In the rows, 128 means zero.
Named moves (each a turn or a mirror), then the moves between two rows, first move first; the first pair answered:
Z_151:
[128 112 131 147 129 119 141 128 107 112 139 150  93  98 136 141 139 124
 138 142] |-> [129 124 129 141 127 109 125  87  98 115 137 127 147 115 110 126 151 127
 135 154]
[ 73 138 127 135 116 131 107 120 142 130 114 134 118 126 150 117 166  98
 148 126] |-> [ 76 136 128 138 114 134 106 122 141 128 113 132 119 131 141 111 160 100
 141 122]
[141 125 108  90 138 110 138 120 116  90 146  98  93 132 143 151 106  98
 147 128] |-> [129 128 107  95 140 111 134 100 117  94 148  78 133 142 125 146 106  91
 144 141]
[142 112 138 130 155 128 111  85 146 107 117 127 236 140 167 140 156 163
 134 137] |-> [142  86 145 131 147 116 132 163 165  99 119 175 130 104 216 158 144 149
 140 110]
Z_635:
[ 62 109 137 117 111 105 110 184 171 151 129 135  81  95 176 109 136  97
 163 110] |-> [ 54  95 143 117 106  89 110 161 147 158 115 138  82 108 178  99 156  88
 137 119]
[161 100 138 126 130 129 111  86 116  93 137 117 115 119  83 164 108 141
  84 131] |-> [151 114 126 137 124 139 114  69 114  94 144 110 111 118  66 142 104 150
  97 128]
[ 70 118 133 112 127 109 124 143 148 157  99 138 141 116 148  92 161  91
 155 125] |-> [ 70 142 121 107 131 117 130 159 160 156 115 129 133 108 140  98 153 101
 170 121]
Z_603:
[146 105 118 117 153  73 119 104 112 137 117 105 203 172 138 138 136  87
  69 171] |-> [169 115  98 131 141  46 127  88  81 131 142 124 153 164 128 137 122  93
  50 171]
[105 138 128 154 131  96 113  97 104 116 130 139 171 140 119 102 185 100
 107 140] |-> [165 124 140 122 149 109 132 127 115 109 148 116 214 158 101 152 129 128
  98 156]
[ 99 168  95 130 117 146 116 142 142 124 122 114  96  97 111  82 132 141
 163 134] |-> [116 161  98 118 129 170 117 160 157 119 140  98 129 105 103 106 108 155
 162 142]
[108 117 121 168 131  98 130  80 108 131 117 165  96 131 121 103 178 127
 111 132] |-> [111 114 137 113 172 144 112 119 161 156 110 101 202 159 123 131 142 134
 119 122]
Pairs:
(2 to 3 moves a pair)
[117 155 152 123 119  97  97  95 112 135 128 120 147 116 119  76 154  82
 114 109] |-> [115 177 135 128 122 110  98 101 130 136 138 112 136 104  95  71 145  96
 128 107] => Z_151 then Z_635 then Z_151
[124  88 170 129 132 105 128 112 102 144  94 128 177 153 142 128 166 113
  89 134] |-> [146  71 172 114 135 106 134 161 121 142 101 141 153 142 159 164 132 113
  91 127] => Z_151 then Z_603
[142 108  85 152  95 146 158 131  69 116 152 160  54  69 130 136 108 152
 142 133] |-> [102 146 100 142 119 161 115  66  77 153 124  94 193 108  85  94 146 143
 150 144] => Z_151 then Z_603
[166 107 155 119 142 130 127 106 116 127 120 105 178 165 108 143 115 145
  95 130] |-> [162 141 135 122 149 159 133 126 143 126 147  93 163 144  92 137  93 156
 130 131] => Z_635 then Z_635
[159  97 118 137 124  93 139  75  81 130 125 159 150 155  99 118 158 146
  72 143] |-> [116  65 153  91 144 126 144 193 137 145  97 144 152 133 180 148 148  97
  98 114] => Z_603 then Z_151 then Z_603
[159 120 119 148 101  97 154  99  97 101 139 149 100 136  90 147 128 144
  88 155] |-> [134 179  89 131 127 153 149 150 154 112 153 108 105 109  92 139 101 156
 162 143] => Z_603 then Z_635 then Z_603
[132 124 122 118 115 119 162 156  84 115 159 168  68 103 143 122 120 140
 136  80] |-> [139  85 171 119 118 106 149 110  67 132 120 167 162 149 145 119 145 125
  90 104] => Z_603 then Z_603 then Z_635
[110  99 128 166 123 135  86  93 108 133  76 145 141 154 143 131 160  89
  83 140] |-> [154 142  89 166 131 149 110  71 114 113 124 115 151 156  90 135 105 131
  93 163] => Z_603 then Z_635 then Z_603
[ 80 163 120 112 137 144 124 103 122 163 125 101 149 112 127 125 133 118
 144 156] |-> [130 129 123 120 127 124 134  80  90 146 143 114 146 136 107 148 125 131
  98 172] => Z_603 then Z_635 then Z_635
[168  87 153 102 142 138 142 186 136 126 123 125 121 139 147 176  92 137
 102 122] |-> [ 98  99 166 101 139 139 116 177 149 159  91 113 157 141 167 131 146 102
 125 111] => Z_603 then Z_603
[130  89 150 108 143 125 132 135 123 144 114 117 150 148 157 154 132 107
 114 127] |-> [ 94 145 109 140 127 124 120  96 119 131 120 124 118 113 129 101 149 115
 147 127] => Z_603 then Z_603 then Z_635
[166 111 110 143 110 100 132  93  93 114 131 151 123 160 124 141 117 126
  91 140] |-> [150 106 131 108 129 128 120 161 148 136 101 132 157 145 160 162 123 104
 115 120] => Z_603 then Z_151 then Z_603
[107  99 149 107 146 147 138 139 118 144 117  95 185 171 134 136 159 102
 117 133] |-> [141  77 138 123 144 126 167 174 110 117 123 142  92 146 157 166 137 116
 106 113] => Z_151 then Z_603
[157 125 103 130 122 117 163 169 121 120 130 160  46  94 129 148 113 140
  99 122] |-> [128  86 152 115 141 107 132 111 101 146  82 137 165 145 123 127 159 104
  56 141] => Z_603 then Z_603 then Z_635
[ 91 121 123 140 105 112 138 115 118 128 112 168  84 111 136  89 187 109
 139 110] |-> [ 70 121 127 132 117 125 123 127 136 145  90 145 127 115 144  91 187  99
 140 112] => Z_603 then Z_603 then Z_603
[113 124 134 108 141 142 134 181 158 153 128 122 110 111 155 135 120 108
 151 109] |-> [123 126 140  95 149 148 120 154 150 147 120  95 187 137 134 133 122 115
 140 124] => Z_151 then Z_635
[158 108 137 115 134 118 129 103 117 121 129 117 166 153 105 141 117 139
  99 146] |-> [156 129 123 110 139 139 127 124 142 126 144 107 154 138 113 152  96 157
 136 139] => Z_635 then Z_635
[106 147 149 136 105 104  92  56 131 156 128 120 180 173  91  64 152 117
 133 160] |-> [148 132 128 149  80  81 105  45 109 136 154 152 122 163  80  82 141 135
 114 162] => Z_603 then Z_603
[132 140 119 149  87 129 139 169 133 135 130 126  42  93 192 137 135  97
 139 112] |-> [166 143 116 126 113 149 132 197 148 135 143 107  63 109 179 173  97 120
 135 113] => Z_603 then Z_603
[164 122 129 105 158 148 126 138 158 155 154  91 160 158 132 185  95 125
 106 140] |-> [164 165  81 150 138 139 126 114 135 138 187 117  78 116  97 159  93 146
 135 139] => Z_603 then Z_151 then Z_635
[126 118 106 154  89 115 140  95  97 123  99 153 101 154 138 111 144 105
 106 133] |-> [164 145  90 134 109 137 141 116 119 119 132 115 140 160  96 134  84 143
 128 147] => Z_603 then Z_635 then Z_603
